One vector is turned by the same rotation once a step. Each row is the vector after some number of steps, and that number follows the row.
The counts run from 0 to 454.
| 137 | 146 | 107 | 141 | 117 | 126 | 140 | 130 | 115 | 109 | 147 | 117 | 133 | 135 | 129 | 166 | 117 | 126 | 121 |  91 | 104 | 115 | 108 | 110 | 137 | 113 | 106 | 130 | 113 | 119 | 114 | 123 | 160 | 125 | 135 | 137 | 144 | 146 | 112 |  84 | 116 | 101 |  88 | 136 | 149 | 120 | 141 | 125 | 133 | 133 | 112 | 109 | 138 | 139 |	303
| 133 | 149 | 100 | 123 | 128 | 141 | 132 | 152 | 123 | 132 | 132 | 123 | 113 | 114 | 145 | 128 | 128 |  87 | 139 | 146 | 142 | 127 | 102 | 136 | 142 | 122 | 147 | 154 | 144 | 135 | 126 | 116 | 173 | 106 | 126 | 122 | 104 | 130 |  92 |  88 | 139 | 121 | 114 | 139 | 133 | 119 | 155 | 114 | 149 | 146 | 147 |  89 | 128 | 109 |	259
| 112 | 117 | 102 | 161 | 129 | 127 | 135 | 105 | 147 |  83 | 125 | 137 | 164 | 139 | 129 | 140 | 127 | 145 | 126 |  99 | 130 | 113 | 109 |  98 | 144 | 120 | 127 | 126 |  95 | 129 |  98 | 115 | 136 | 147 | 143 | 113 | 124 | 126 | 152 |  95 | 128 | 110 | 122 | 145 | 158 | 137 | 124 | 124 | 114 | 119 | 115 | 116 | 131 | 146 |	309
| 166 | 166 | 110 | 114 | 150 | 164 | 147 | 163 | 120 | 152 | 149 | 141 | 106 | 117 | 151 | 125 | 144 | 110 | 113 | 133 | 122 | 119 | 116 | 121 | 124 | 139 | 119 | 112 | 110 | 144 |  99 | 133 | 140 | 132 | 119 | 150 | 111 | 125 | 102 | 118 | 117 | 120 |  99 | 115 | 139 | 120 | 122 | 163 | 118 | 128 | 121 | 123 | 153 | 101 |	278
| 112 | 132 | 124 |  97 | 128 | 133 | 132 | 146 | 122 | 172 | 159 | 114 | 124 | 106 | 119 | 134 | 164 |  94 |  84 |  86 | 121 | 133 | 130 | 121 | 159 | 134 | 111 | 126 | 142 | 138 | 112 | 121 | 143 | 107 | 123 | 138 | 109 | 121 | 135 | 149 | 100 | 110 | 106 | 134 | 104 | 128 | 117 | 132 | 102 | 135 | 130 | 125 | 147 | 135 |	404
| 157 | 147 | 123 | 131 | 125 | 119 | 101 | 154 | 100 | 148 | 120 | 110 | 107 | 112 | 145 | 150 | 139 | 160 | 125 | 121 | 131 | 138 | 104 | 147 | 104 | 121 | 115 | 122 | 126 | 125 | 141 | 131 | 162 | 124 | 125 | 134 | 124 | 118 |  76 | 117 | 130 | 114 |  87 | 126 | 150 | 113 | 104 | 151 | 137 | 136 | 101 | 129 | 137 | 118 |	170
| 111 | 100 | 109 |  86 | 134 | 100 | 110 | 151 | 141 | 147 | 147 | 124 | 129 | 143 | 135 | 116 | 148 | 106 | 116 |  98 | 135 | 147 | 120 | 147 | 153 | 123 | 137 | 165 | 132 | 167 | 108 | 112 | 147 | 102 | 130 |  91 | 118 | 130 | 115 | 117 | 133 | 100 | 138 | 135 | 126 | 136 | 118 | 125 | 131 | 144 | 134 |  94 | 145 | 140 |	249
|  93 | 122 | 114 | 140 | 142 | 107 | 113 | 118 | 136 | 128 | 142 | 115 | 155 | 134 | 108 | 143 | 151 | 140 | 155 | 123 | 169 | 147 |  98 | 128 | 155 | 114 | 167 | 158 | 148 | 103 | 124 | 129 | 149 | 129 | 149 |  92 | 123 | 112 | 120 | 138 | 134 | 131 | 122 | 137 | 131 | 129 | 136 | 132 | 142 | 127 | 125 | 114 |  93 | 136 |	50
| 129 | 142 | 116 | 120 | 144 | 138 | 146 | 148 | 125 | 145 | 153 | 102 | 130 | 128 | 121 | 118 | 153 | 150 | 108 | 103 |  87 | 139 | 128 |  89 | 119 | 126 |  80 | 118 | 123 | 148 | 108 | 126 | 158 |  99 | 115 | 133 | 132 | 133 | 141 | 154 | 125 |  94 | 105 | 130 | 134 | 127 |  97 | 133 | 115 | 132 | 109 | 150 | 147 | 135 |	295
| 126 | 146 | 106 | 125 | 106 | 142 | 148 | 139 | 139 | 135 | 155 | 120 | 133 | 107 | 127 | 153 | 105 |  92 | 121 | 107 | 123 | 116 | 118 | 119 | 168 | 113 | 127 | 136 | 155 | 124 | 109 | 113 | 144 | 143 | 143 | 133 | 125 | 128 | 105 |  91 | 134 | 129 |  97 | 151 | 103 | 128 | 152 | 126 | 120 | 135 | 134 |  95 | 121 |  99 |	412
| 112 | 126 |  92 | 159 | 145 | 133 | 128 | 100 | 121 | 117 | 137 | 112 | 160 | 142 | 123 | 144 | 151 | 156 |  98 | 113 | 131 | 146 | 112 | 111 | 143 | 110 | 116 | 147 | 146 | 159 | 147 | 106 | 156 | 123 | 128 |  84 | 134 | 141 | 127 | 110 | 113 | 119 | 114 | 141 | 134 | 136 | 105 | 105 | 107 | 129 | 128 | 124 | 136 | 150 |	314
| 129 | 106 | 124 |  85 | 144 | 129 | 113 | 147 | 157 | 148 | 128 | 135 | 147 | 117 | 117 | 102 | 154 | 119 | 124 | 131 | 129 | 133 | 130 | 130 | 139 | 140 | 146 | 120 | 126 | 125 |  91 | 126 | 145 | 118 | 132 | 118 |  92 |  99 | 156 | 162 | 152 | 120 | 115 | 121 | 119 | 146 | 107 | 176 | 106 | 136 | 127 | 129 | 108 |  98 |	76
| 118 | 140 | 126 | 142 | 131 | 159 | 127 | 153 | 159 | 130 | 110 | 135 | 122 | 106 | 135 | 107 | 137 |  90 | 152 | 138 | 160 | 127 |  99 | 113 | 138 | 155 | 142 | 117 | 122 | 111 |  98 | 126 | 151 | 122 | 134 | 119 | 112 | 101 | 119 | 136 | 170 | 128 | 129 | 166 | 156 | 117 | 140 | 121 | 144 | 142 | 118 | 111 | 126 | 102 |	263
| 115 | 127 | 137 | 133 | 144 | 101 | 119 | 125 | 105 | 115 | 172 | 109 | 138 | 121 | 112 | 141 | 131 | 171 | 134 | 121 | 126 | 123 | 134 | 103 | 141 | 120 | 139 | 161 | 156 | 164 | 135 | 121 | 138 | 120 | 148 | 104 | 153 | 135 | 128 | 145 | 129 | 113 |  89 | 123 | 131 | 149 |  98 | 126 | 110 | 138 | 118 | 119 | 133 | 146 |	34
| 129 | 122 |  91 | 152 | 135 | 138 | 142 | 125 | 134 |  94 | 104 | 136 | 131 | 130 | 145 | 133 | 115 | 136 | 156 |  95 | 123 | 130 | 121 | 142 | 123 | 101 | 163 | 117 | 124 | 123 |  96 | 102 | 136 | 169 | 120 |  92 | 127 | 121 | 127 | 112 | 155 | 144 | 121 | 146 | 169 | 133 |  99 | 136 | 132 | 136 | 128 | 106 | 119 | 122 |	156
| 121 | 131 | 134 | 135 | 116 |  83 | 142 | 131 | 109 |  93 | 164 | 112 | 121 | 106 | 119 | 119 | 139 | 127 | 147 | 102 | 151 | 128 | 117 | 125 | 134 | 109 | 162 | 135 | 135 | 127 | 116 | 130 | 139 | 136 | 142 | 137 | 102 | 131 | 122 | 119 |  85 | 106 |  94 | 111 | 166 | 119 | 134 | 135 | 143 | 133 | 140 | 118 | 135 | 144 |	42
| 111 | 125 | 128 | 167 | 141 | 164 | 125 | 152 | 145 | 114 | 107 | 120 | 151 | 131 | 102 | 142 | 144 | 151 | 143 | 136 | 123 | 147 | 116 | 116 | 138 | 124 |  99 | 148 | 115 | 104 |  97 | 133 | 141 | 100 | 105 | 110 | 157 | 113 | 106 | 128 | 127 | 135 | 108 | 151 | 158 | 122 | 124 | 151 | 131 | 141 |  96 | 149 | 101 | 127 |	6
| 123 | 101 | 134 | 140 | 101 | 144 | 121 | 166 | 102 | 104 | 112 | 138 | 128 |  89 | 137 | 115 | 121 | 140 | 135 | 118 | 120 | 135 | 155 | 152 | 111 | 127 | 151 | 126 | 159 | 151 | 129 | 100 | 161 | 138 | 117 | 125 |  96 | 127 | 111 | 131 | 105 | 123 |  93 | 117 | 138 | 139 | 103 | 125 | 104 | 139 | 130 | 125 | 144 | 110 |	342
| 138 | 136 | 122 | 100 | 123 | 145 | 134 | 138 | 117 | 168 | 140 | 109 | 129 |  84 | 124 | 130 | 146 |  92 | 105 | 143 | 123 | 118 | 135 | 137 | 126 | 129 | 124 | 129 | 139 | 140 | 134 | 125 | 158 | 103 | 111 | 119 | 110 | 106 | 130 | 146 | 158 | 129 |  92 | 126 | 124 | 113 | 116 | 154 | 121 | 149 | 130 | 133 | 140 |  82 |	82
| 122 | 119 | 118 | 150 | 130 | 162 | 162 | 130 | 115 | 119 | 142 | 140 | 156 | 103 | 126 | 118 | 119 | 114 | 124 | 118 | 132 | 123 | 124 | 129 | 135 | 133 | 130 | 122 | 115 | 101 | 105 | 117 | 172 | 139 | 109 | 114 |  94 | 128 | 151 | 109 | 102 | 106 | 126 | 130 | 142 | 105 | 166 | 109 | 122 | 127 | 133 | 130 | 170 | 137 |	129
| 120 | 139 | 129 | 139 | 117 | 123 | 110 | 159 |  98 | 101 | 129 | 131 | 130 | 105 | 130 | 131 | 146 | 157 | 107 | 141 | 117 | 109 | 142 | 118 | 121 | 155 | 132 | 151 | 137 | 167 | 140 | 104 | 156 |  96 | 131 | 136 | 119 | 139 | 114 | 148 | 122 | 105 |  91 | 134 | 132 | 158 |  97 | 130 | 102 | 154 | 137 | 119 | 125 | 131 |	188
| 116 | 127 | 167 | 125 | 130 | 107 | 121 | 116 |  96 | 136 | 157 |  89 | 117 | 104 | 120 | 154 | 163 | 133 | 116 |  85 | 147 | 122 | 128 | 124 | 122 | 136 | 132 | 126 | 131 | 125 | 142 | 124 | 145 | 130 | 144 | 118 | 116 | 124 | 125 | 144 | 123 | 124 |  82 | 108 | 153 | 113 | 101 | 132 | 122 | 113 | 107 | 123 | 157 | 143 |	38
|  98 | 121 | 147 | 132 | 138 | 158 | 128 | 113 | 137 | 119 | 153 | 113 | 141 | 107 | 100 | 135 | 174 | 122 | 110 | 133 | 146 | 137 | 135 |  97 | 123 | 147 | 132 | 118 | 148 | 133 | 122 | 125 | 141 | 128 | 147 | 135 | 108 | 123 | 145 | 164 | 119 | 131 |  93 | 114 | 119 | 141 | 100 | 145 |  90 | 120 | 111 | 132 | 116 | 106 |	208
| 119 | 119 | 137 | 156 | 115 | 128 | 128 | 142 | 121 | 110 | 110 | 132 | 128 | 116 | 123 | 142 | 132 | 126 | 134 |  78 | 148 | 146 | 112 | 144 | 150 | 107 | 132 | 113 | 110 |  92 | 110 | 118 | 141 | 147 | 107 | 108 | 116 | 100 | 102 | 127 |  87 | 134 | 114 | 143 | 176 | 106 | 143 | 133 | 135 | 130 | 126 | 125 | 123 | 163 |	327
| 105 | 125 | 144 | 149 | 151 | 130 | 127 | 114 | 129 | 123 | 126 | 100 | 129 | 117 | 119 | 132 | 173 | 143 | 102 | 113 | 133 | 160 | 129 |  96 | 126 | 122 | 112 | 104 | 136 | 115 | 127 | 108 | 163 | 138 | 123 | 102 |  95 | 107 | 137 | 140 | 119 | 115 |  98 | 132 | 150 | 123 | 102 | 111 | 105 | 110 | 117 | 132 | 154 | 147 |	317
| 128 | 144 |  93 | 144 | 158 | 165 | 140 | 132 | 114 | 150 | 137 | 130 | 146 | 132 | 128 | 140 | 126 | 146 | 120 | 125 | 114 | 121 | 130 | 103 | 144 | 129 | 113 | 117 |  91 | 134 | 113 | 136 | 151 | 122 | 125 |  91 | 151 | 110 | 160 | 159 | 165 | 145 | 114 | 145 | 139 | 134 | 108 | 145 | 105 | 141 | 121 | 149 | 125 | 128 |	290
| 133 | 116 | 122 | 108 | 128 | 121 | 141 | 149 | 126 | 112 | 144 | 127 |  96 | 119 | 137 | 121 | 119 | 102 | 122 | 133 | 111 | 153 | 112 | 116 | 124 |  83 | 125 | 114 | 154 | 163 | 109 | 120 | 159 | 127 | 116 | 109 | 138 | 118 |  99 | 113 | 118 |  95 | 106 | 118 | 138 | 119 | 140 | 116 | 119 | 152 | 129 |  94 | 149 | 112 |	429
| 136 | 134 | 121 | 129 | 141 | 143 | 135 | 145 | 119 | 140 | 156 | 105 | 119 | 117 | 133 | 128 | 134 | 148 | 103 | 101 |  94 | 131 | 118 |  85 | 118 | 128 |  82 | 108 | 137 | 150 | 120 | 124 | 162 | 100 | 132 | 131 | 147 | 131 | 138 | 158 | 135 |  95 |  93 | 126 | 133 | 135 | 114 | 118 | 100 | 141 | 112 | 138 | 147 | 130 |	296
| 107 | 131 | 108 | 116 | 138 | 117 | 133 | 133 | 127 | 131 | 167 | 118 | 155 | 126 | 113 | 135 | 140 | 130 | 142 | 101 | 146 | 146 | 128 | 134 | 169 | 109 | 145 | 133 | 115 | 138 |  93 | 142 |  84 | 152 | 152 | 112 | 152 | 119 | 114 | 125 |  97 | 136 | 113 | 130 | 122 | 121 | 114 | 176 | 112 | 129 | 102 | 129 | 137 | 120 |	223
| 120 |  91 | 126 | 140 | 138 | 157 |  94 | 136 | 119 | 127 | 114 | 145 | 135 | 134 | 128 | 169 | 127 | 159 | 122 | 105 | 143 | 147 | 123 | 150 | 139 | 118 | 138 | 132 | 150 | 120 | 137 | 107 | 161 | 140 | 127 |  76 | 112 | 113 | 110 | 142 | 127 | 149 | 105 | 133 | 126 | 156 | 106 | 139 |  92 | 126 | 122 | 110 | 114 | 141 |	335
| 124 | 123 |  86 | 142 | 147 | 132 | 116 | 130 | 136 | 128 | 118 | 110 | 150 | 143 | 120 | 134 | 142 | 165 | 151 | 131 | 126 | 167 | 101 | 134 | 120 |  98 | 130 | 149 | 156 | 138 | 127 | 114 | 144 | 118 | 111 |  89 | 153 | 119 | 113 | 115 | 147 | 131 | 120 | 137 | 160 | 125 |  96 | 136 | 134 | 136 | 107 | 119 | 117 | 123 |	160
| 139 | 122 | 159 | 134 | 120 | 136 | 134 | 157 | 100 | 129 | 123 | 123 | 120 |  83 | 116 | 140 | 107 | 139 | 143 | 131 | 131 | 102 | 136 | 152 | 129 | 121 | 151 | 140 | 146 | 107 | 128 | 122 | 156 | 134 |  96 | 101 | 121 |  93 | 107 | 133 | 135 | 147 |  69 | 127 | 157 | 129 | 121 | 148 | 124 | 136 | 131 | 136 | 131 | 111 |	345
|  98 | 134 | 112 | 137 | 114 | 117 | 130 | 113 | 108 | 103 | 137 | 116 | 149 | 112 | 137 | 145 | 142 | 118 | 142 |  83 | 169 | 124 | 120 | 152 | 149 | 133 | 184 | 134 | 113 | 119 | 121 | 115 | 130 | 164 | 156 | 118 | 108 | 129 | 119 | 109 | 119 | 143 | 124 | 141 | 146 | 127 | 116 | 133 | 142 | 124 | 132 |  94 | 125 | 139 |	47
| 124 | 145 | 145 | 103 | 146 | 104 | 122 | 134 |  97 | 150 | 132 | 115 | 125 | 110 | 105 | 130 | 173 | 132 | 113 | 147 | 142 | 145 | 143 | 157 | 147 | 115 | 178 | 139 | 137 | 117 | 117 | 109 | 137 | 133 | 100 | 112 |  93 | 102 | 108 | 142 | 106 | 115 | 112 | 117 | 138 | 131 | 119 | 145 | 124 | 129 | 135 | 116 | 144 | 138 |	59
| 127 | 134 | 101 | 100 | 116 | 127 | 120 | 166 | 134 | 159 | 133 | 124 | 148 | 119 | 132 | 134 | 141 | 116 | 139 |  89 | 143 | 129 | 116 | 159 | 166 | 123 | 151 | 145 | 126 | 113 |  90 | 126 | 122 | 125 | 129 | 127 | 114 | 112 |  98 | 123 | 124 | 140 | 125 | 148 | 123 | 123 | 119 | 186 | 140 | 136 | 125 | 124 | 108 | 113 |	70
| 131 | 131 | 119 | 113 | 149 | 151 | 115 | 118 | 139 | 117 | 145 | 135 | 119 | 134 | 138 | 144 | 145 | 107 | 103 | 150 | 127 | 126 | 126 |  90 | 125 | 144 | 122 | 119 | 107 | 179 | 121 | 125 | 157 | 122 | 157 | 113 | 123 | 133 | 120 | 126 | 161 | 110 | 102 | 123 | 115 | 145 | 107 | 129 |  93 | 133 | 118 |  93 | 156 |  93 |	100
| 148 | 130 | 115 | 129 | 103 | 132 | 101 | 143 | 103 | 130 | 115 | 122 | 111 | 106 | 156 | 160 | 137 | 147 | 128 | 109 | 131 | 136 | 108 | 148 |  98 | 122 | 120 | 123 | 122 | 127 | 142 | 127 | 176 | 129 | 130 | 130 | 133 | 120 |  81 | 116 | 130 | 109 |  93 | 124 | 153 | 114 | 111 | 139 | 136 | 144 | 106 | 115 | 142 | 125 |	171
| 118 | 119 | 124 | 164 | 108 | 152 | 116 | 126 | 133 |  80 | 138 | 149 | 159 | 112 | 116 | 159 | 141 | 117 | 122 | 115 | 158 |  85 | 104 | 119 | 140 | 157 | 144 | 154 | 120 | 142 | 117 | 132 | 115 | 125 | 146 | 145 | 142 | 127 | 128 | 117 | 123 | 131 | 103 | 139 | 149 | 142 | 132 | 147 | 117 | 147 | 118 | 115 | 117 | 118 |	199
| 133 | 146 |  91 | 157 | 114 | 120 | 155 | 131 | 117 | 108 | 149 | 107 | 137 | 116 | 137 | 140 | 132 | 124 | 122 |  73 | 137 | 126 |  96 | 105 | 138 | 114 |  98 | 122 | 106 | 131 | 122 | 131 | 152 | 127 | 134 | 135 | 124 | 132 | 134 | 107 | 101 | 119 | 107 | 144 | 160 | 104 | 136 | 137 | 141 | 128 | 132 | 145 | 131 | 145 |	305
| 126 | 111 | 115 | 112 | 127 | 134 | 121 | 124 | 108 | 132 | 158 | 110 | 127 | 114 | 129 | 120 | 162 | 119 | 122 | 103 | 149 | 133 | 124 | 141 |  94 | 119 | 132 | 140 | 132 | 165 | 151 | 140 | 149 | 102 | 130 | 115 |  99 | 134 | 138 | 153 | 135 | 144 |  97 |  97 | 152 | 127 |  79 | 167 | 124 | 131 | 138 | 129 | 112 | 107 |	360
| 128 | 101 | 148 | 134 | 133 | 140 | 105 | 164 | 120 | 129 | 133 | 125 | 136 |  96 | 122 | 116 | 136 | 160 | 135 | 134 | 132 | 153 | 126 | 137 | 114 | 125 | 117 | 134 | 182 | 130 | 127 | 109 | 172 | 120 | 116 | 112 | 100 | 121 | 107 | 133 | 115 | 115 |  91 | 121 | 133 | 135 | 101 | 136 | 108 | 127 | 108 | 142 | 128 | 116 |	340
| 119 |  79 | 122 | 133 | 135 | 152 | 101 | 130 | 112 | 124 | 115 | 148 | 145 | 144 | 118 | 153 | 130 | 151 | 119 | 112 | 133 | 142 | 128 | 162 | 130 | 105 | 148 | 152 | 140 | 126 | 130 | 111 | 161 | 132 | 106 |  75 | 105 | 123 | 117 | 136 | 113 | 137 | 113 | 128 | 138 | 144 | 103 | 138 |  98 | 127 | 137 | 112 | 116 | 142 |	336
